In the data rows, the value 128 means zero.
Here are some points, one per row:
[ 90  67 100 234  74 166  99  51  25  95 150  56 120 143 141  66  84 166
  87 245 165  84  86  90 153 156 230 170 129 187  78 204  36 105 151 147
  70  41  88 153  68 180 159  59]
[130 138 206 150 208 204 143  93 192  60  76 139 139  96 117  83 143  63
 162 161 106 102  99 192 213 104  71  79 158 123  83 159 116 105 154  70
 165  91 178  84 214  86 171  99]
[ 88 161  80 157  94 146 118 224 124 107 241 150  90  82 190 174  83 192
 108  80  99 151  96 116  89  70  99 189 131 177 147  94 121 103 183  33
 174 104 122  39 178  86  40 126]
[101 108 119 115 150 195 148 152  48 175  63 177 150 105 167 196 154  84
 118 103 163 148 125 116 112  50 151 103 110 149  94 149  86 143  57  97
 159 135 178 179  69 121  75 108]
[140 141 191 167 177  82  94 140 113 168 165  82 120  68  91 161 137 173
  74 144 121 113 141  75 144 137 124 111  99 151 134 148 175 140  61 151
 130 127 132  93 151 173 203 211]
[ 36 107 162 135  27  72 105  89 154 145 161  88 130 171 105 126 124  83
 103 163  55 139  97 199 119 108 141 153 136 194 207  82 153 166 128 131
 165 117 207 153  79 119 151  48]
[176 101 153 182 160 137 174 158  40 146 113 196 109 125 123  86  81 140
 195 159 151 112 119 211 148 126 120 227 157 127 104  84 195 138 161 135
 116 100 100 147 168 115  96 206]
[105 146  41 122 122 137 129 169 173 161 194 154 209 150  64 164  82  94
  84 137 172 161 108 186 158 152 131 112  64 130 114 158 128 168 118 125
 140 183  83 154 152  70 154 187]
[168 186 135  44 174 150  83 112 103  29 239 177 153 136  85 127 191 126
 115 127 128 144  89 166 112 185  81 127  82 156 117 146 147 110 103 142
 166 111 118  88  80 149 105 199]
[ 86 127 160 110  92 103  86 108 149  99 107 117 126  78 203 151 124 162
 204  84 156  30 169 131 125  97 117 144 118 110  86 185 106 179  99 113
 143 103 148 202 124  86 175 173]
[ 88 156 158 136  97 166 151 173 163 115 137 131 101 200 236 108  98 144
 165  99 138  79 169  87 195 137 115 135 128 147 173 118 170 112  91  64
 151 126 110 190  89 110 167 187]
[117  93  45 110 154 173  69 139 163 195 227  97  85 178 122 118 143  32
 158  81 143 151 132 142  94   5 121 118  45 138 167 108  91  91 205 174
 149 129  46 115 215 105 193 127]
[200 163 100 128 183  76 153 115 134  73  76  97  62 169  94 145 116 101
  75 174 191  96 138 131  45 115 159 146 150 160 175  96 101 130 151 110
 166 137 128 189 199 145  89 134]
[160  83 107 154  77  97 126 174 141  71 126 151  57 142  63 144 141  73
 165 111  89 127 159 111 110 197 160  74  68 154 160 164 114 117 150 160
 104 117 129 150 154 158  59 107]
[191 142 113 118 148 129 177 107 138 137 125  68 124 135 170 107 137 148
 166 160 100  99 153  66 100 102 140  84 139  99 154 135 131 151 178 158
 134 173 140  87 100  93 135 164]
[203  72 255 107  98 144  26 150 182 107 151 143 157 115 209  93 160 135
  96 193 162 205 124 110 168 167 165 169 196 136 130 116   0 114  80 188
  94 202  82 114 173 101 115  76]
[108 133 160  76  86 154 206  56 128 157 185 157 175  98  95 175 117 106
 126 154 177  77  87 122  84 147 152  94 123  95 102 109 160  96  91  69
 119 193 104 142 123 165 107  94]
[ 93 140 159  39 186   0 127  66 144 136 141 209 139 128 140  59  58 149
  42 119  82 237 163 102 100  42 180 135 125 162 152 144 101 160 184  73
 131  72 102 168  52  80 107  81]
[173 104 138  68 112 136  96 157 103 116 188 136 148 107  71  70 205 184
  92 165 191 116 170 164 139 177  68 130 150 147 115 214 188  40 139 103
 135 116 154 108 110  78 144 126]
[ 96 201  67 115 134  95 201 170 170 184 158 124 174 168  78 165 129 122
  98 128 171 131  76 217 160 134 179 147  57 142 104 150 118 150 108 165
 133 150  97 100 146  69 172 147]
[149 136 115 148 167 134 150 147 152 129 130 121  92 136 101 122  73 118
 155 168  98 111 138  50 144 113  85 157  99 112 176 157 152 165 141 169
 106 165 157  98  74  95 164 108]
[178  77  88 166 135 178 121  77 159 121 128 107  94 133  98 109  95 159
 123  61 137 126 156 202  85 153  65  70  61 114 161 102 100 127  96 155
 124  82  80 150 132 141  74 127]
[111 103 159 120  51 181  92  74 103 158  93 141 213 165 126 164 125 129
  53 122  37 129 154 159 139 125 182 165 119 182 179  81 159 190 200 143
 161 143 140 124 120 167 149  83]
[123 146  80 132 176  73 152 115 175  99  84 125  86 146 113  61 123 157
  77 161 129 109 173 144  96  64 149 130 180 128 137  80 106  72 155 158
 157 216 138 173 172 176  89 163]
[189 150  60 128 150 146 149  85 161 120 161  97 136 155 162  96 124 164
 146 176  77 129 173  65 130 116 138 119 162 101 141 113 112 174 117 143
 131 147 186 107 109  88 117 138]
[125 132 121 168 161 116 138 141  61 145 108 141 178  99 169 174 164 123
 182  88 159 152  94 145 147  88 135 118 109 131 158 154 154  61  95 111
 116 167 204 178  97 162  83  63]
[128 183 153  66  92 119 104 192  48 129 113 127 195 125  79  89 114  83
 100 121 100  79 175 207 177 117 103 171 172   0 255 129  12  62  67 132
 118   9  96  81 130 190  72 162]
[ 69 109 201  66 176 100 164 134 157 104 143 142 120 104 155 151  65 130
 165  77 175 149 135 135 229 229 121  27 205 168 109  27  22  79 186 161
 107 142 146  51 152  99 186 111]
[127 158  47 108  94  83 166 120 176 169 154  91 202  86  60 170  94 147
 107  92 155 131  74 186 208 128 216 128  83 112 124 159 174 146  95 102
 108 169  97 124 169  69 128 130]
[112  67 168 109  33 131  97  89  82 127 109 125 173 155 115 219 104 118
  62 159  66 120 128 165 126 110 143 150 116 165 199  97 137 197 204 130
 175 144 155 117 106 133 152  93]
[143 152 107 167  62 114 139 127  67 184  81 168 141  90 101  86 173 136
 216  95 108 152  96  77 113 149  99 167 138 203 126 113  92 122  90 115
 217 124 105 125 163 136 119  89]
[166 131 111 130 153 152 159 129 200 177 133 117  93 125 105  97 124 113
 137 166  98 130 148  54 145 130 120 139 129  96 139 150 113 198 147 163
 109 132 168 128  61 109 135 126]
[179  95 125 131 113 157 143 135 123 108 123  98  52 156  92  98 122 186
 118  94 117 116 108 200 117 128  71  62  52  87  99 113 102 134 117 159
 148  90 100 156 125 145  79 107]
[196 146 172 162 153 142 137 114 208  74  99 122 155 120 150 106 172  48
 128 151 145 158  91 223 200  95  94  64 154 105  61 151 134  94 188  29
 110  83 157  60 134 166 151 162]
[185 123  59 128 104 123 117 185 125  63 107 176  90 161  91 127 148 101
 146 120 112 107 140 120  83 171 197 116 114 162 147 139  90 154 150 133
  86 119 175 163 173 186 133  64]
[ 87 201 155 171 139 120 120 134 146 109 105 140 122 215 217 162 156 149
 178  84 156  70 164  84 165 108 104 145 139 137 140 122 165 148 128 123
 112  79 100 153  98 106 146 147]
[130 127 155  95 123 138 137  68 114 202 167 151 171 147 111 159 195 172
 101 162 148  64 120 115 126 154  77 129 116  97  85 163 135  53 141  75
  76 179 142 161 162 136 118  69]
[132 119  66  88 220  92  92 167  50 183  62 109  96 133 181 128 132  28
 110 148 149  68 126 136 115 152 111 125 188 202 110 103 225 190 140 122
 135  49  79 182 187  70   8 119]
[ 62  75  84  70  98 148 197  96 135  97  92 137  89 170 108 223 155 114
 105 140  41 149  83 128 108 170  60 167 168 175 118 207 153 117  69 183
  83 167  25  78  89 140 119 151]
[197 153  95 136 129 127 164 125 149 129 144  78 141 147 168 115 142 151
 158 164 103 120 146  83  88  99 140  86 182  98 140  88 135 169 149 160
  98 150 140  87  82  83 128 156]
[142 111  21 198 148  99 109 123 102 130 141 123  69 101 149 183 197  32
  91  74 120 167 191 175 196 164 219 162  70   5   0  13 154  51 147  69
 213 131  49 129  66  76 255  89]
[139  91  60 119 103 124 112 168 147 109 103 127 105 157  90  92 126  95
 137  70  98 107 114 114  67 163 113 163 116 165 108 129  99 156 144 146
  56 135 196 118 126 165 137 106]
[ 98 108 128 169  60 105 176 141  95 136 145 130 109  65 131  80 202 131
 154  95 113 156  49  64 149 155  82 155 146 180 156 114  92 171 168  82
 168 133  91 205 132 137  98 149]
[131  95  91  66  83 149  73 132 172  89 106 191  90 146  34 152 113 139
  93 101 146  83 110  75 241  25 137  85 191 140 114  90  82  75 185 219
  75 146 120 132 113 181 131 139]
[108  89 162  81  41 161 118  91 110 166  81 130 192 156 148 158 139 133
  85 128  83 139 169 189 107 129 194 161 107 170 184 126 132 200 224 142
 183 150 133 106 103 186 158  65]
[ 96 150 162 195 109 131  96  92 149  78 146 128 163 113 179 129 114 144
 213  64 164  95 169 117 127 119 107 167 158 106  97 155 158 192 123 135
 105 122 104 174 121 136 146 191]
[ 68 165 166 148  91  89  85 137 133 130 111 111 106 174 202 142 150 148
 210 118 163  84 165 122 136  98  96 133 133 111  96 158 140 175 124 120
 121 105 115 159 102  96 126 155]
[ 53 145 146  80 137 165 168 111 120  93  65  92 166  71 169 165  98 116
 141 186 157 241 179  98 128 123 102 150  44 135  81  80 122  80 130  76
  25 107 185 127 200 119 130 136]
[109 146 156 142 143 104 129 158 151 210 184 126 101 100 133 164 162 142
  50 161 134 130 139  94 115 141 121  80 168 135 124 149 136 151  63 165
 105  66 152  93 123 166 211 174]
[166  59  91 115 100  93 131 167 114  80 113 120  82 180  87  90 114  91
 125  74 119 118 104  99  90 139 132 170 112 140 101 141 115 189 138  98
  63 162 190 102 141 185 130 109]
[114 213 215 103 127 156 106  82  82 139 123  93  56 128 154 159 110 138
 179  99  60 219 158 146  86 140 186  60 190  59 123 134 135 110 133  93
  44 160 168 142 229  19 194 159]
[106  79 113 168 161 134 141 138  50 149 120 159 180  99 170 179 168  91
 160 105 148 136 107 147 148  86 132 113 130 117 136 148 126 102  80 107
 120 154 224 187 105 133  66 114]
[141 111  92 194  84 124 122 112 103 181  93 151 135 125 121 127 167 140
 152  56 115 187  76  70  99 162  75 173 167 185 169 141  84 120 108  58
 191 116 125 129 160 125 109 118]
[157 149  70 121 143  69 130 119 175  94  68 151 101 115 106  64 105 143
  95 173 128  77 150 131  66  63 157 103 193 141 153  62 120  75 128 119
 138 196 115 154 141 146 118 149]
[156 147 114 138 125 122 162 144 126 132 148 119 106 131 124  92  93 107
 114 185  87 127 167  58 158 125  73 141 104  96 108 137 109 195 141 167
 119 173 185 105  80 108 131 133]
[223 108 126 141 133 168 158 118 119  69  99 107 110 104  90  84 117 165
 123  77 136 112 103 161 115  87  70 105  89 121 144  83 155 147  95 164
 106 117  79 118 116  94 150  82]
[ 64 133 155 162 151 151  76 112 133  90  36 174 114 124 181  63 144 127
  60 153 193 123  19  95  67 179 147 125 160  17 146 126 166 159 126 202
 174 134 142 148 200  73  80  93]
[ 46 129 175  89 174 169 135 169 188  98  56  75 180  86 109 166 139 125
 188 198 187 210 118  99 131 161 115 130  58 141 118  39 128  82 144  40
  27  98 149 132  91 165 117 110]
[108 165 140 148 140 119 139 163 128 180 178 136 123  75 168 133  98 131
  85 160  99 127 130 119  90 150 111  96 131 145 119 203 158 135  71 178
  82 128  97 121 120 200 211 145]
[121 123 136  90 171 150 148 133  79  68 200 108 137  88  60  73 223 171
  98 101 192 150 178 150 126 169 114 137 164 174 132 188 208  95 107 170
 161 118 123  50  99 117 134 122]
[177 105 119 151 130 166 148 117 115  99 140 117  91 154 109  56 107 150
 127  79 113 129 121 190 128 122  93  65  56 114 130  88 128 130  80 178
 115 106  91 134 127 153  77  97]
[181 192 138 174 143 128 141 112 121 148 135  80 129 123 105 118  87  93
 139 131 133 131 163  73 112 137  79 109 159 115 108 147 137 155 169 207
 122 184 142  86  60 113 126 121]
[198  79 121 162 164 148 149 135 128 164 133 203 103  92 147 127  91 168
 227 154 140 155  82 237 118 156 139 223 147 134 156 122 147  55 172 133
 141  67 133 150  88 107 107 232]
[123 157 108  79 137  93 123 116 156 184 198  99  87  83 172 175 108 169
 122 182  90 142 106 112 162 161 106 142 139 108 122 177 157 148  49 181
 115  90 146 160 160 217 195 113]
[128 124 182 144 160 135 122 163 121 180 177 104 100  75  86 140 159 167
  64 143 175 127 153  71 133 124 144  97 156 123 139 155 179 181  64 129
 124 109 126  84 127 172 208 166]
[120  64 217  82 158 122 162 215 120 134 110  75 255 192  31 159  72 135
 146  87  44 153 120  69  62 123 167 145 126  55  79 123 107  30 113 145
 181  48 108 188 111 146 101  78]
[107  95 171 112 125 129 160  47 124 170 199 182 184 139  98 172 185 130
 137 163 128  51 119 115 102 134 129 118 101 107  84 120 141  75  88  89
  83 174 127 103 156 146  79 103]
[103 201 148 125 124 174 116 179 164 171 139 102  43  65 154 147  95 136
  97  34  97 109 130 160 142  96 190 220 100 193 128 128 128  65 126  28
 162 172 104 102  99 107  47 139]
[109 175 156 173  83 150 109 107 139  91 127 110 135 177 180 144  93 135
 234  95 197 141 190 108 137  90 112 141 180 114  87 170 196 168 115 136
 160 107 105 144 133 160 129 168]
[121 113 149 138  92  75  49  82 122 115   0 164 146 153 207  55 115 122
  64 143 187 134  44  58 106 195 188 121  71  82 145 116 158  90 108 193
 205 119 154  97 154 125  89 182]
[ 39 117  91 123 255  90  44 146 119 109  57 141 109 135 127 129  90 171
 179 163  68 158 140 162 138 164 144  16 168  91  92 117  84 159 161  47
 182 178  73  54 124 129 128 123]
There is one direction along which these points spread out most. How many in every 100 of the points above lie lower along it than each point below? Answers are rounded to whole numbers. More than half of the points above lie lower than the first one.
[ 68 165 166 148  91  89  85 137 133 130 111 111 106 174 202 142 150 148
 210 118 163  84 165 122 136  98  96 133 133 111  96 158 140 175 124 120
 121 105 115 159 102  96 126 155] 17
[ 46 129 175  89 174 169 135 169 188  98  56  75 180  86 109 166 139 125
 188 198 187 210 118  99 131 161 115 130  58 141 118  39 128  82 144  40
  27  98 149 132  91 165 117 110] 23
[123 157 108  79 137  93 123 116 156 184 198  99  87  83 172 175 108 169
 122 182  90 142 106 112 162 161 106 142 139 108 122 177 157 148  49 181
 115  90 146 160 160 217 195 113] 20
[114 213 215 103 127 156 106  82  82 139 123  93  56 128 154 159 110 138
 179  99  60 219 158 146  86 140 186  60 190  59 123 134 135 110 133  93
  44 160 168 142 229  19 194 159] 0
[178  77  88 166 135 178 121  77 159 121 128 107  94 133  98 109  95 159
 123  61 137 126 156 202  85 153  65  70  61 114 161 102 100 127  96 155
 124  82  80 150 132 141  74 127] 73
[143 152 107 167  62 114 139 127  67 184  81 168 141  90 101  86 173 136
 216  95 108 152  96  77 113 149  99 167 138 203 126 113  92 122  90 115
 217 124 105 125 163 136 119  89] 80
[139  91  60 119 103 124 112 168 147 109 103 127 105 157  90  92 126  95
 137  70  98 107 114 114  67 163 113 163 116 165 108 129  99 156 144 146
  56 135 196 118 126 165 137 106] 89
[185 123  59 128 104 123 117 185 125  63 107 176  90 161  91 127 148 101
 146 120 112 107 140 120  83 171 197 116 114 162 147 139  90 154 150 133
  86 119 175 163 173 186 133  64] 93
[141 111  92 194  84 124 122 112 103 181  93 151 135 125 121 127 167 140
 152  56 115 187  76  70  99 162  75 173 167 185 169 141  84 120 108  58
 191 116 125 129 160 125 109 118] 82
[ 62  75  84  70  98 148 197  96 135  97  92 137  89 170 108 223 155 114
 105 140  41 149  83 128 108 170  60 167 168 175 118 207 153 117  69 183
  83 167  25  78  89 140 119 151] 65
[ 88 156 158 136  97 166 151 173 163 115 137 131 101 200 236 108  98 144
 165  99 138  79 169  87 195 137 115 135 128 147 173 118 170 112  91  64
 151 126 110 190  89 110 167 187] 15
[125 132 121 168 161 116 138 141  61 145 108 141 178  99 169 174 164 123
 182  88 159 152  94 145 147  88 135 118 109 131 158 154 154  61  95 111
 116 167 204 178  97 162  83  63] 54
[203  72 255 107  98 144  26 150 182 107 151 143 157 115 209  93 160 135
  96 193 162 205 124 110 168 167 165 169 196 136 130 116   0 114  80 188
  94 202  82 114 173 101 115  76] 52
[181 192 138 174 143 128 141 112 121 148 135  80 129 123 105 118  87  93
 139 131 133 131 163  73 112 137  79 109 159 115 108 147 137 155 169 207
 122 184 142  86  60 113 126 121] 27
[177 105 119 151 130 166 148 117 115  99 140 117  91 154 109  56 107 150
 127  79 113 129 121 190 128 122  93  65  56 114 130  88 128 130  80 178
 115 106  91 134 127 153  77  97] 69
[107  95 171 112 125 129 160  47 124 170 199 182 184 139  98 172 185 130
 137 163 128  51 119 115 102 134 129 118 101 107  84 120 141  75  88  89
  83 174 127 103 156 146  79 103] 46
